The rows of R fall into several groups, which share some directions, and each row is roughly a mix of its group's hidden directions.
R:
-2,-7,-14,28,-12,7,-49,9,-9,16
-11,11,-27,36,3,-11,-20,-1,9,35
-28,-9,-23,-37,1,-4,0,18,-29,11
32,17,14,-11,33,-21,-16,12,12,-18
-26,4,-23,-10,30,4,-8,14,-37,14
-17,20,-16,15,-23,-12,2,4,20,43
19,-15,-6,-13,-35,24,-18,-33,6,-2
-32,6,30,-24,-10,-22,16,10,16,-19
-28,-3,-34,-6,0,-5,20,1,-29,29
-10,12,-23,-26,4,-4,-16,-16,41,-20
-2,-26,11,3,-17,38,8,-3,-32,21
-8,-33,17,-10,23,30,9,-10,-27,-15
-17,11,-19,28,2,5,16,29,-11,35
18,-1,0,1,19,18,17,-13,-3,-51
-8,-10,-15,-30,10,21,-1,19,-31,-31
3,-1,10,-4,-15,29,-27,-9,-5,45
21,37,17,-15,-4,3,20,-17,-32,2
11,-11,-29,-18,18,12,34,25,18,8
-19,-3,-28,-9,-10,-12,-42,4,28,2
1,-36,8,12,27,20,21,24,-16,-13
0,-7,20,-16,-44,7,8,8,-12,-34
-24,20,16,24,18,34,6,13,1,23
-19,9,-16,-10,-19,3,-11,16,-32,38
-33,39,32,-1,-8,-2,4,-16,-2,8
17,-38,-31,-1,-14,-23,-16,-15,-6,15
12,17,21,20,0,-27,-44,-2,-12,-4
10,-1,-16,17,7,-51,-25,11,-7,2
24,-5,20,5,-33,16,13,26,-16,-26
-19,-22,-3,-18,-7,-30,3,22,-25,28
-10,18,-18,-33,15,32,16,4,7,-26
-25,-12,-16,-24,-39,1,-22,-10,-9,18
32,8,-11,-13,14,-20,-35,-25,15,-7
19,30,14,-7,-16,-3,-3,-5,-46,12
22,14,-3,11,2,27,-26,-19,0,-39
1,7,28,-30,5,-7,22,2,42,6
2,-30,25,2,-1,31,-37,11,2,-11
8,11,-11,42,7,-36,-22,-5,2,-11
35,-6,-5,14,16,13,-13,22,-39,-3
-18,-12,-13,-23,22,23,27,18,19,-22
-18,7,-7,-3,-54,4,14,15,-9,-15
11,29,-9,-25,10,17,9,13,12,-40
25,19,13,-15,-6,-45,3,-21,1,-16
-9,5,-30,-3,-7,32,13,-34,25,0
-1,-13,-19,9,-27,43,8,-10,-21,18
24,-28,4,0,8,3,-29,-10,-41,3
-17,-23,-21,33,-13,25,22,0,-20,-5
5,-18,16,42,-1,-22,23,0,-2,26
26,32,10,-15,-17,-36,-4,11,-16,-8
-9,-12,1,4,-1,49,-37,-3,-4,1
-32,-10,-23,11,-26,-2,-4,-18,-11,34
14,0,1,10,-21,9,4,-32,43,18
-3,42,16,5,-24,5,-28,-18,10,-14
4,-6,21,14,8,-34,-35,14,-28,-3
16,13,-16,13,-46,-20,-9,-7,20,-12
-27,-2,-37,-2,-10,-21,-12,-17,-11,-29
4,-28,29,-22,-6,0,-39,8,-17,-7
7,43,6,-10,-18,-5,-29,6,13,-27
-24,-13,-17,-27,-5,-42,1,2,5,23
6,-19,37,1,-25,-17,-4,20,-29,-12
48,-24,-21,-12,-8,14,-7,-7,14,-3
-9,-1,15,-25,-14,-21,3,41,-6,28
12,19,15,0,-11,-48,-20,16,13,11
2,-3,27,-11,14,-37,24,-26,-11,16
19,-22,-25,19,27,16,-15,-30,-11,-4
0,24,-17,7,2,-13,5,44,-17,-27
5,14,-39,21,3,-4,0,-28,-28,-17
16,9,32,1,1,-19,42,23,4,8
13,9,26,40,-6,29,6,9,-1,22
-21,38,23,-8,-19,-1,-27,-8,-3,20
-18,-15,-2,9,-40,5,19,-24,19,-23
3,15,-8,-23,1,-24,19,-36,-32,5
15,-23,-28,-2,18,23,20,17,12,29
-12,-7,2,28,27,-37,27,-12,-8,4
-17,-34,-14,33,8,1,1,15,32,2
-1,24,30,-25,15,-17,32,-12,3,19
37,9,12,17,25,-1,-2,37,-13,6
-18,-39,10,-5,17,9,1,-37,-7,-18
16,-2,5,34,-15,-43,-11,21,-7,-1
1,39,0,-34,-8,-1,-5,-34,-1,13
-6,18,27,13,-16,-4,-47,-1,-16,-7
-26,5,-26,-2,-9,-2,-14,-3,-22,43
9,14,-14,-31,21,-12,-20,-13,5,-38
30,-16,-45,10,-9,-12,-10,-8,18,-9
23,-10,6,51,4,-1,2,-2,15,-24
5,-27,0,8,1,-39,9,-35,-13,15
38,-24,-4,-6,20,-33,18,-11,0,6
2,-5,46,-23,20,-6,-7,2,5,29
5,-4,23,29,-6,-24,26,-1,11,36
6,-33,-1,16,17,43,23,1,-3,3
-5,-31,15,22,10,-17,38,20,4,13
26,-29,-31,-5,-5,24,12,-16,15,21
-30,12,14,-6,8,21,38,-10,3,27
1,3,-11,25,-16,32,-35,12,2,-26
-4,7,-14,17,-2,45,-30,11,14,-15
31,23,43,15,-6,14,-3,-14,4,0
27,12,-25,23,19,16,-8,28,24,1
17,-22,-14,-2,1,-40,-15,-12,-9,33
29,3,5,-13,-36,19,-18,-11,-3,30
-21,43,-10,14,3,-11,6,17,18,-26
-21,9,-9,-40,-21,-9,1,21,0,-30
-3,17,-8,-34,12,40,3,-1,-6,-29
35,-6,36,22,-8,-17,-15,7,-5,-20
Here is one row of each group, with its name. Which group are the others in?
-23,-46,-6,4,14,15,-12,11,23,-11 | D
-29,-23,-3,37,3,-2,-20,3,-23,18 | G
7,-12,36,-15,34,17,7,18,-20,-9 | C

-12,41,21,2,-19,27,-9,-17,13,-12 | G
-27,-5,-22,15,-13,32,-26,26,-4,-1 | G
9,-31,2,-7,-24,30,-12,-9,-10,-35 | G
22,-13,23,31,2,-36,22,0,11,-5 | D
-25,14,-36,-40,7,4,5,1,14,-10 | D
-14,5,-18,3,1,32,1,48,12,-4 | D
-1,2,-34,28,1,6,-24,-24,23,-21 | D
1,-2,12,-51,14,-2,18,-1,2,-27 | D
4,-13,12,-13,54,18,0,-4,-13,-9 | C
-17,13,-26,-1,-26,2,-9,3,-10,45 | C
11,31,-31,10,-2,-7,0,39,-12,-14 | C
